Where one turn sends some rows of the set: a few examples, then the rows asked:
Z_101: [  1 -18 -14  23   2   1   5  -1   1  13  -6  31  -4   5   6]
Z_880: [-14 -14  18 -19  -1  -5   3  -7  -2 -13   8  22   6   7 -15]
Z_498: [ -1  27   1  -2   5 -10 -12   1  -1  12  -1   5   3   0  21]
Z_555: [ -4 -14 -20  23  -4  -3  11   3  -4   6  -7  30  -4   4   2]
Z_294: [ -9 -29  -2   8   2  -2  10   0 -10  -9  -9 -14  -1   4   4]
Z_89: [-14 -14  19 -19   0  -5   3  -6  -1 -11   8  22   7   6 -16]
Z_995: [  3  22   2  -7  17  14  -2 -14   3   6   6   5   2 -16  -9]
Z_222: [ -1  29   7   1  13   2  -1  -7   6   4   5   6  -5 -16 -14]
Z_287: [ -6  31  -3  -3   7   1   8  -6  -2  -2   3   4  -2 -17 -17]
Z_905: [ -6 -32   3   9   7   0   5  -2  -6  -6  -6 -14  -2   3   6]
Z_575: [ -2 -14 -13  26  -1  -6   6   4   0  10  -5  30  -8   5   3]
Z_24: [  0  23  -5  -7   6  -4 -10  -5  -3  12  -1   3  10   0  25]
Z_456: [-10 -26   3  13   0  -8   9   4  -7  -9  -8 -14  -5   2   0]
Z_825: [ -3  26 -11  -9   1  -6  -3  -2  -7   6  -3   3  10   0  23]
Z_334: [ -5  31  -6  -2   0 -14  -6   3  -3   7  -3   3   6   0  19]
Z_21: [-14 -14  18 -18  -1  -6   3  -6  -3 -13   8  21   6   6 -17]
Z_143: [-14 -14  20 -18   0  -6   2  -6  -2 -13   8  21   6   6 -16]
Z_120: [ -6 -29   8  14   5  -5   4   3  -5  -6  -8 -14  -7   3   3]
Z_809: [ -1 -18 -20  19  -1   2   9  -1  -5  10  -6  30  -2   5   7]
Z_319: [ -2  25  -7 -11  10  13   7 -14  -2  -1   4   5   5 -16 -11]

Z_287 goes to Z_319
Z_825 goes to Z_24
Z_101 goes to Z_575
Where do these go?
Z_905 goes to Z_120

